[128 152 162 134 141 105 157 159 136  95 167 150 162 114 166 162 168] -> Bor
[167 152 162 115 167 161 157 159 136  95 167 150 162 115 161 167 166] -> ketum
[128  64 131 134 141 105 157 159 136  95 167 150 162 115 167 161 169] -> fuvaz
which: [128 152 162 134 141 105 157 159 136  95 167 150 162 114 166 162 168]  Bor
at: [167 150 162 115 167 161]  fuvaz, 11
which: [167 152 162 115 167 161 157 159 136  95 167 150 162 115 161 167 166]  ketum
which: [128  64 131 134 141 105 157 159 136  95 167 150 162 115 167 161 169]  fuvaz
back: [ 95 136 159 157 161 167 115 162]  ketum
back: [169 161 167 115 162 150 167]  fuvaz

[ 66 176 186 151 101] -> Tor
[ 60 171 184 163  86] -> Tul
[189 100  71 103 178] -> nikir
[ 60 155 185 182  78] -> lem
[ 68 161 189 191  73] -> Guzok
[ 61 164 188 186  75] -> fud
[192  99  68 113 175] -> pok
[196  88  68  74 173] -> mun
[ 65 148 181 187  73] -> rori
[189 103  67  80 182] -> Poguk
[ 65 166 186 173  85] -> Gup
[189 100 166  65  70] -> numig
at: [ 65 166 186 173]  Gup, 1
which: [189 100  71 103 178]  nikir
at: [164 188 186  75]  fud, 2

[141 135 122 138 134 128 135 128 135 134 118 122 120 135 136] = Boto
[136 124  88 132 128 128 118 120 135 122 135 128 134 127 128] = Fak
[132 128 128 116 120 135 122 135 128 134 127 126 130 130 131] = latut
[136 124 122 132 128 128 118 120 135 122 135 128 134 127 128] = Lukad
which: [136 124 122 132 128 128 118 120 135 122 135 128 134 127 128]  Lukad

[137 128 138 155 153 146 137 138 138 122 125 135 142 126 115 135 110 114
  89 135 118 144 118 119 126 134 142 144 121 140 116 112 117 143 131] -> nolo
[128 104 106  89 118 118 146 135 119 124 117 138 141 126 106 134 102 101
  69 105 110 135 133 138 127 140 154 148 120 140 109 104 111 148 131] -> Tep
[126 129 140 153 151 125 129 119 129 121 127 136 142 128 112 128 104 106
  89 118 118 144 135 119 124 131 148 134 119 127 111 109 116 149 123] -> Rif
[126 129 140 153 151 125 129 119 129 121 127 136 142 128 112 128 104 106
  89 118 118 144 135 119 124 134 136 150 122 150 124 118 119 133 135] -> pafu
which: [126 129 140 153 151 125 129 119 129 121 127 136 142 128 112 128 104 106
  89 118 118 144 135 119 124 134 136 150 122 150 124 118 119 133 135]  pafu
which: [126 129 140 153 151 125 129 119 129 121 127 136 142 128 112 128 104 106
  89 118 118 144 135 119 124 131 148 134 119 127 111 109 116 149 123]  Rif
at: [135 118]  nolo, 20

[195 151 107  99 143 134 167 139  85  61 175] : zeze
[172  99 151 107 139 121 193 155 112 108 177] : dipel
[133 107 165 126 167 114 187 166 101 145 186] : mefa
[159  95 157 104 161 121 175 151  89 106 183] : beril
[179  97 148 103 133 124 197 154 106  89 175] : gupe
[195  88 146  71 143 134 167 139  85  61 175] : Pum
at: [179  97 148 103 133 124 197 154 106  89]  gupe, 1
at: [145 186]  mefa, 10
which: [195 151 107  99 143 134 167 139  85  61 175]  zeze
which: [159  95 157 104 161 121 175 151  89 106 183]  beril
back: [107 151  99]  dipel
at: [155 112]  dipel, 8
back: [121 139 107 151  99]  dipel

[131 160 182 142 100 108 141 123 126 121 148 143]  Gudek
[129 125 106  94 137 134 102 127 126 126  86 119]  diz
[126 121 148 145 124 127 162 129 131 131 190 137]  bima
at: [121 148 145]  bima, 2
back: [143 148 121 126]  Gudek
at: [131 160 182 142 100 108 141 123 126 121 148]  Gudek, 1
at: [129 125 106  94 137]  diz, 1

[193 124  99 113 192 124 130 152 112 112 121 179 121] -> neb
[147  98 168 113 192 124 130 152 112 112 121 179 121] -> zam
[154  70 149 126 151 161 113 134 152 101 118 121 179] -> Vomat
[142  87 158 112 138 154 115 105 164 120 156 165 137] -> Kozo
which: [147  98 168 113 192 124 130 152 112 112 121 179 121]  zam
which: [193 124  99 113 192 124 130 152 112 112 121 179 121]  neb
at: [151 161 113 134 152 101 118 121]  Vomat, 5
back: [134 113 161 151]  Vomat

[121  90 179  99 163 160 100 166 125 131 156 139 138 117  98 176 133 147
 122  99 165 138 136  65] -> gefe
[129 132 122 122 119 129 128 129 136 130 124 129 128 127 133 123 130 128
 127 130 122 128 124 127] -> Bas
[124 131 138 117  98 176 126 131 126 128 127 127 133 133 129 127 132 129
 130 124 127 124 133 127] -> non
[132 132 125 120 124 120 128 130 128 125 128 129 125 124 127 128 124 129
 131 124 133 123 126 131] -> Vasu
[129 124 130 135 122 126 132 130 127 131 129 127 128 126 126 126 128 128
 129 128 129 130 130 127] -> Dokig
[134 108 149 141 113 135 152 129 100 118 131 134 134 120 102  91 117 136
 120 147 115 147  91 129] -> keti
[126 117 106 126 147 138 131 124 138 140 129 145 112 115 131 131 130 111
 125 116 117 126 112 127] -> Ruvab
[132 132 125 122 124 120 128 130 128 125 128 129 125 124 127 128 124 129
 131 124 133 147 126 131] -> buruf
[128 112 116 136 108 141 129 136 131 126 119 135 115 129 111 131 115 136
 132 122 126 125 118 134] -> lifa
back: [176  98 117 138 139 156]  gefe
which: [132 132 125 122 124 120 128 130 128 125 128 129 125 124 127 128 124 129
 131 124 133 147 126 131]  buruf
back: [124 120 125 132]  Vasu
back: [126 123 133 124]  Vasu
at: [130 124 129 128 127]  Bas, 10
back: [120 124 122 125 132]  buruf

[126 137 155 130 166  94 136 130 118 130 120 124 137 108 162 115 134 118
 146 132 176  97 141] : lini
[126 137 155 130 166  94 136 130 118 130 120 124 132 161 162 115 134 118
 146 132 176  97 141] : bol
[126 137 113 130 166  94 136 130 118 130 120 124 141 176 161 132 115 146
 118 134 162 132  97] : muki
which: [126 137 155 130 166  94 136 130 118 130 120 124 137 108 162 115 134 118
 146 132 176  97 141]  lini
at: [132 161 162 115 134 118 146 132 176  97 141]  bol, 13

[144 156 126 164] -> Gafov
[171 169  97 110] -> Bop
[169 171 161 162] -> kuz
[ 86  89 161  96] -> zenor
[ 82  82 160 130] -> peko
[179 168 135 132] -> pobe
[160 155  81 144] -> relez
[127  90  92  92] -> toz
[ 87  83 144 121] -> voki
[ 98  86 114  88] -> luzes
[171 169 104 123] -> pudo
[ 81  86 148 119] -> bupif
which: [171 169 104 123]  pudo
at: [144 121]  voki, 3

[122 129 129 149 125 106 145 128 142 128 113 112 122 110 126 122 134 115
 147] -> bil
[131 149 112 134 127 111 124 110 111 115 116 129 108 129 131 135 127 114
 127] -> Kolib
[ 91 108 123 112 131 125 104 113 142 182 134 124 109 138 139 150 107 133
 136] -> rorib
[ 84 128 138 133 119 134 121 134 124 138 138 112 111 128 130 123 105 142
 138] -> guse
[143 154 126 158 114 149 116 136 128 169 125 111 121 102 137 125  90 145
 139] -> tak
[157 129 151 104 113 112 125 131 127 116 123 158 122 128 123 141 144 111
 114] -> kir
[126 132 155 123  97 174 149 126  75 143 154 126 158 112 131 115  96 130
 117] -> zinob
back: [127 131 125 112 113 104 151 129]  kir
at: [143 154 126 158 112]  zinob, 10
at: [104 113 112 125 131]  kir, 4
back: [122 126 110 122 112 113 128]  bil

[163  70 187 195  80 168] : Dabep
[ 70 187 163 189  79 133] : nifi
[163  70 187 178 131  84] : gelan
[ 77 168 187 180  65  95] : mazo
at: [ 80 168]  Dabep, 5
at: [ 70 187 178]  gelan, 2
at: [187 178 131  84]  gelan, 3
which: [163  70 187 178 131  84]  gelan
back: [ 84 131 178]  gelan
which: [163  70 187 195  80 168]  Dabep

[123 156  75 115 124 124 152 112 135 128 157 116 116  99 142 109  97 133
 143 167 106 125 119 115  92 117 110 189 105 134  77 124 116 139 115 123
  87 146 121 135 114 140  83 143 142 132 157 108  92  95 119 145] = bugo
[ 91 127 151 124 109 140 135 123  86 156 153 108 110 159 111 146 124 122
 118 144 139 133 143 148 119 133 112 132 152 119 105 139 133 125 160 147
 118 135  99 136  83 145 144 127 145 134 125 108 149 120 115 141] = nudis
[143 128 128 147 126 128  91 127 151 127 109 147 131 114 131 114 134 100
 112 128 137 106 108 141 132 135 151  95 116 139 175 136 144 130 105 124
 172 103 149 126 157 108 151 111 113 114 119 150 116 153 142 129] = ref
[126 122 159 122 124 131 135 123  95 156 153 108 110 159 111 146 143 148
 118 133 124 144 119 122 139 133 112 132 152 119 105 139 133 125 160 147
 118 135  99 136  83 145 144 127 145 134 125 108 149 120 115 141] = kevo
at: [127 151 127 109 147 131]  ref, 8
at: [ 91 127 151 127 109]  ref, 7
back: [139 122 119 144 124 133 118 148 143]  kevo
back: [125 133 139 105 119 152 132 112 133 119 148 143]  nudis
at: [123  87 146 121 135 114 140  83 143 142]  bugo, 36
at: [100 112 128 137 106]  ref, 18

[110 123 141 115 115 130 163 140 125 131 143 124  97 114 134 172  78 170
 110 137 131] : vofop
[141 115 115 130 165  75 148 164  67  72  82 177 165 174 173 119 141 132
 178 176  76] : Vipug
[126 126 128 128 127 127 128 128 129 128 129 127 128 127 129 129 126 122
  93 145 128] : visof
[145 131 115 136 137 124 101 118 126 122 113 134 155 143 124  91 169  93
 145 122 123] : satel
[129 130 128 127 128 129 128 129 127 128 127 130 127 129 128 127 130 127
 129 129 128] : kala
[125 127 130 126 127 128 132 127 126 127 130 128 124 127 129 135 120 132
 126 128 128] : Meroz
at: [ 93 145 122]  satel, 18
at: [141 115 115 130 163]  vofop, 3

[122 122 145  88 176  94 129 107 121  96 109 140 120 166 130 122 101 106
  95 143  96 129 149] -> lim
[168 113 165 123 123 172 124 143  77 122 122 145  89 176 129 102 159 140
  96 111 138 100 103] -> ger
[110 135 185 124 131 154 149  91  58 120  84 114 170 113 121 109 131 119
 141 103 133 128  89] -> Dedup
[158 147 120 135 129 133 111 120 156  86 167 136 101 159 106 152 187 121
 161  98  93 128 120] -> pomil
[106  95 143  97 129 149 110 107 134 158 154 152 138 104 121 128  78 125
  91 181 116  76 114] -> Fizo
back: [149 129  96 143  95 106]  lim
at: [128  78 125  91 181 116  76 114]  Fizo, 16
at: [122 122 145  89 176]  ger, 10
back: [103 141 119 131 109]  Dedup
at: [129 107]  lim, 7
back: [133 103 141 119]  Dedup

[133  77 155 141 149 129 101 130 165 130  90 119 135 123 128 140 118 130
 126 162 124 135 144 124 156 146 153 124 102  73 129 154 147 169 131 104
 115 127 127 126 155 133 134 164 116 102 124 156 140 139 116 138 172  86
 139 132 117 151] -> zar
[153  83 137 164 124 134  88 104 149 134 115 147 155 109 148 140 135 134
 132 172 135 128 139 116 152 145 142 113 101  91 125 161 184 160 101 113
  92 144 152 143 137 141 151 146 133 109 154 132 149 121 146 161 167 106
 175 146 131 123] -> moki
[147 124 132 115 116 136 125 125 140 133 103 125 116 137 166 112 159 104
 178 140 141 131 137 138 110 166 139 123 110 104 150 169 162 155 112 106
 129 154 158 175 152 146 139 166 115 119 109 115 146  88 129 130 153 106
 124 117 124 118] -> Toru
[167 118 112 152 134 110 119 117 133 165 108 112 153 146 152 148 112 139
 147 151 132 136 163 126 123 175 113 129 123  98 127 168 145 171 115 125
  96 147 122 159 117 155 135 153 146 112 145 116 156  82 150 146 142  88
 127 121 128 117] -> Sop
[133  77 155 141 149 129 101 130 165 130  90 119 135 123 128 140 118 130
 126 174 124 135 144 124 156 146 153 124 102  73 129 154 147 169 115 131
 104 127 127 126 155 133 134 164 116 102 140 104 140 139 116 138 172  86
 139 132 117 151] -> Vurom
[143 112 119 141 135 138 126 139 131 140 105 105 114 114 113 145 157 133
 130 167 144 143 128 105 124 140 148 109 115 118 115 143 198 138 137 143
 128 156 123 163 155 168 148 163 137 137 138 117 103 112 152 124 154 106
 147 137 108 116] -> sope
[150 116 137 160 136 125 111 107 155 154  85 151 136 147 147 151 147 129
 177 130 142 125 141 145 131 137  99 103  96  95 132 181 190 152 103 119
 116 144 141 161 148 142 122 168 119 114 128  93 141 133 156 147 141  99
 134 166 112 136] -> fupag
[175  99 151 137 156 129 107 103 149 153  93 140 131  98 127 132 166 108
 132 144 125 139 134 122 135 145 109 115 103  81 122 173 180 138 112 124
 126 130 157 142 170 132 157 146 138 104 159 121 128 149 138 140 168 117
 152 150 112 148] -> Tobim
[139  97 140 134 126 113 111 122 145 153 120 135 135 134 131 129 117 170
 145 142 140 134 155 116 143 167 139 115 133  95 122 174 145 116  87 138
 109 163 160 153 163 157 143 151 115 122 112 108 142 107 128 152 149 118
 142 145 137 126] -> doz
[150 116 137 160 136 125 111 107 155 154  85 151 136 147 140 151 147 129
 177 130 142 125 141 145 131 137  99 103  96  95 132 181 190 152 103 119
 116 144 141 161 148 142 122 168 119 114 128  93 141 133 156 147 141  99
 134 166 112 136] -> zale
[130 126 160 153 108 142 104 119 104 129  82 126 127 126 151 129 145  86
 156 169 156 117 126 129 135 161 124 128 129 113 119 175 156 124 124 123
 130 117 135 145 156 121 152 162 118  95 150 112 120 127 127 122 149 102
 114 132 110 140] -> befe
[170 137 149 136 127 128 121 130 109 148 105 133 113  92 121 149 168 109
 150 125 137 133 142 130 126 157 120 123 112 116 115 142 163 130 108 145
 138 139 123 161 139 144 134 149 133 110 115 120 161 108 170 141 147 120
 166 119 120 135] -> Vor
at: [135 135 134 131 129 117 170 145 142 140 134]  doz, 12
which: [133  77 155 141 149 129 101 130 165 130  90 119 135 123 128 140 118 130
 126 174 124 135 144 124 156 146 153 124 102  73 129 154 147 169 115 131
 104 127 127 126 155 133 134 164 116 102 140 104 140 139 116 138 172  86
 139 132 117 151]  Vurom
at: [104 159 121 128 149 138]  Tobim, 46
at: [115 131 104]  Vurom, 35
at: [128 139 116 152 145 142 113]  moki, 22

[ 82  85  93  84  91 158 183  91] = bofik
[ 82  85  85  91 158 183 160  71] = noz
[ 93  82  85  84  91 158 183 160] = rur
which: [ 93  82  85  84  91 158 183 160]  rur
back: [85 82 93]  rur
back: [ 71 160 183 158]  noz
at: [ 82  85  84  91 158 183 160]  rur, 2
at: [ 82  85  85  91 158 183]  noz, 1

[133  92 134 147 118 173  96 180 187 122 138  91 143 177 150  86 187 138
  90 192 143 110 179 181 125]  Vas
[129  86 125 149 109 163 102 173 176 119 140  86 138 171 141  91 173 127
  90 176 134 109 171 172 121]  Redeb
[131  88 115 158 101 153 121 168 164 124 148  87 138 173 137 111 161 120
 102 154 124 120 167 162 121]  Vir
[133 161 127 126 141 103 168 101  93 144 132 164 126  96 122 164  93 135
 166  92 131 149  95  97 142]  fol
[138 189 169  98 182 130 125 104 118 144 106 190 135  97 142 139 127 166
 160 141 160 144 106 116 152]  muna
[137 181 152 109 166 113 147  99 102 143 120 180 129  94 130 158 105 146
 166 113 142 147 100 104 146]  vok
[133 161 127 126 141 103 168 101  93 144 132 164 125 105 122 172  93 130
 167  84 121 152 102  98 138]  pes
[139 101  94 182  89 123 182 153 129 141 175  99 136 168 126 171 121 102
 141  95 101 149 154 136 125]  zefa
[133 103 127 141 126 161 168 115 141 131  92 179 135  97 146  99 149 173
 132 179 175 121 113 133 148]  gufep
[140 114  97 173  98 111 191 147 120 143 176 108 130 156 124 180 111 104
 149  90  96 148 149 131 123]  manef
[137 110 160 111 176 120 152 101 106 150 121 192 135  97 136 162 110 156
 173 117 151 154 101 107 154]  zab
back: [110 162 136  97 135 192 121 150 106 101]  zab
which: [133 161 127 126 141 103 168 101  93 144 132 164 126  96 122 164  93 135
 166  92 131 149  95  97 142]  fol
back: [111 137]  Vir
at: [164 125 105 122 172  93 130 167]  pes, 12
back: [171 126]  zefa

[128 171 124 124 132]  zegi
[151 129 140 147 111]  Vuku
[129 140 151 138 122]  Ponek
[120 167 133 151 194]  pom
at: [167 133 151 194]  pom, 2
back: [151 140 129]  Ponek
at: [140 151 138]  Ponek, 2
at: [151 138 122]  Ponek, 3

[145 134  95 145 130 145 121 142 121 135 114 126 100 132 122 110 134 126
  98 116 134 118 114 137 129 130 139 121 120 151 112 130 126 115 137 128
 110 137 111 139 119 132 152 124 128 130 126 122 115 114 141 137 140 115
 138 115 116 115 119] = zil
[108 141 123 133 157 121 124 104 133 153 123 128 135 123 136 120 130 126
 130 128 149 143 129 124 134 135 128 132 115 121 122 125 107 110 109 136
 126 108 133 106 125 114 139 144 107 130 136 115 120 137 127 143 122 159
 122 143 114 147 135] = Kazi
[117 130 126 154 138 114 130 138 142 145 139 133 137 135 123 109 115 126
 128 128 136 120 124 122 123 136 140 124 125 128 125 135 131 112 129 121
 144 139 140 119 118 123 115 135 118 116 132 122 133 140 118 135 129 153
 114 136 123 149 121] = gura
[121 109 140 108 129 125 129 114 119 133 139 133 138 141 129 143 122 129
 139 137 145 151 128 138 142 130 127 130 143 117 125 146 132 126 132 133
 144 122 123 100 139 128 111 111 137 128 121 125 126 145 119 139 130 136
 111 135 131 135 131] = rirot
[126 101 118 117 107 128 114 138 114 131 119 119 111 142 125 137 120 148
 114 119 123 145 118 127 147 138 133 131 124 122 105 141 145 130 140 139
 137 129  91 120 131 131 130 107 151 134 119 121 123 103 145 130 122 116
 130 128 134 123 124] = Guzet
[133 136 131 135 126 125 121 129 127 132 117 126 152 129 135 158 116 139
 126 124 140 165 124 125 144 126 111 144 124 133 107 154 146 112 126 138
 148 111 102  99 155 109 132 139 126 149 151 101 118 128 146 145 112 149
 127 149 152 115 140] = pim
[125 155 138 119 150 133 137  78 149 128 115 126 138 105 147 141 139 114
 141 133 145 141 143 115 133 114 106 121 121 127 154  92 102 125  94 137
 105  98 152 123 144 110 129 145 116 129 125 134 120 155 112 136 139 141
 142 141 115 138 149] = pef
[103 128 143 184 154 131 170 143 109 164 150 124 119 114 106 101 117 152
 122 144 152 144 113 132 136 152 106  91 126  76 102 114 108 128 117 122
 137 130 133  87 108 148 118  83 146 113 119 124 138 149 106 142 119 130
  84 119 115 169 121] = sez
[121 109 132 134 130 142 111 131 125 134 126 113 138 141 129 143 122 129
 139 137 145 151 128 138 142 130 127 130 143 117 125 146 132 126 132 133
 144 122 123 100 139 128 111 111 137 136 133 119 118 168 119 149 126 170
 114 156 126 152 140] = dak
[128 122 131 126 113 130 125 142 134 111 134 132 132 134 122 129 116 126
 128 130 122 137 121 134 127 127 139 134 132 133 122 138 144 130 132 116
 134 141 126 138 122 131 113 119 135 125 132 133 136 131 135 126 125 121
 129 127 132 118 117] = giti
[132 131 103 129 155 119 119 122 121 165 104 126 106 133 149 113 137 120
 111 103 143 125 128 115 131 138 131 125 124 145 124 135 117 100 145 154
 132 122 108 109 133 109 163 145 108 138 136 117 105 123 127 136 136 149
 134 137 111 136 133] = bafog
which: [132 131 103 129 155 119 119 122 121 165 104 126 106 133 149 113 137 120
 111 103 143 125 128 115 131 138 131 125 124 145 124 135 117 100 145 154
 132 122 108 109 133 109 163 145 108 138 136 117 105 123 127 136 136 149
 134 137 111 136 133]  bafog
back: [118 132 127 129 121 125 126 135 131 136 133]  giti
back: [128 118 101 151 149]  pim
back: [132 134 111 134 142 125 130 113 126 131]  giti
at: [106 121 121 127 154  92 102]  pef, 27
at: [126 128 130 122 137]  giti, 18
at: [122 125]  Kazi, 31

[113 144  57 169 109 132 158 132 155  98 199 116] : Radut
[111 162 124 161 143 152 103  80  91  90 113 116] : Bubus
[105 111 102 178 139 162 105  69  78 107 103 104] : Zuf
[167 189 130 138  72 143  94 177 166  86 103 154] : bom
[132  63 105 159 140 192  93  94  77 167  92 112] : Tana
[156  98 199 159  98  90 146 111 144  57 156 133] : kip
[176 158 158 111 142 166  86 104 103 122 109 170] : mis
[ 78 181 145 148 166 130 110  90  96  86 124  96] : somim
back: [ 57 144 111]  kip
at: [155  98 199]  Radut, 9
at: [189 130 138  72]  bom, 2
at: [ 57 169 109 132 158 132 155  98 199]  Radut, 3
at: [132 155]  Radut, 8
which: [167 189 130 138  72 143  94 177 166  86 103 154]  bom

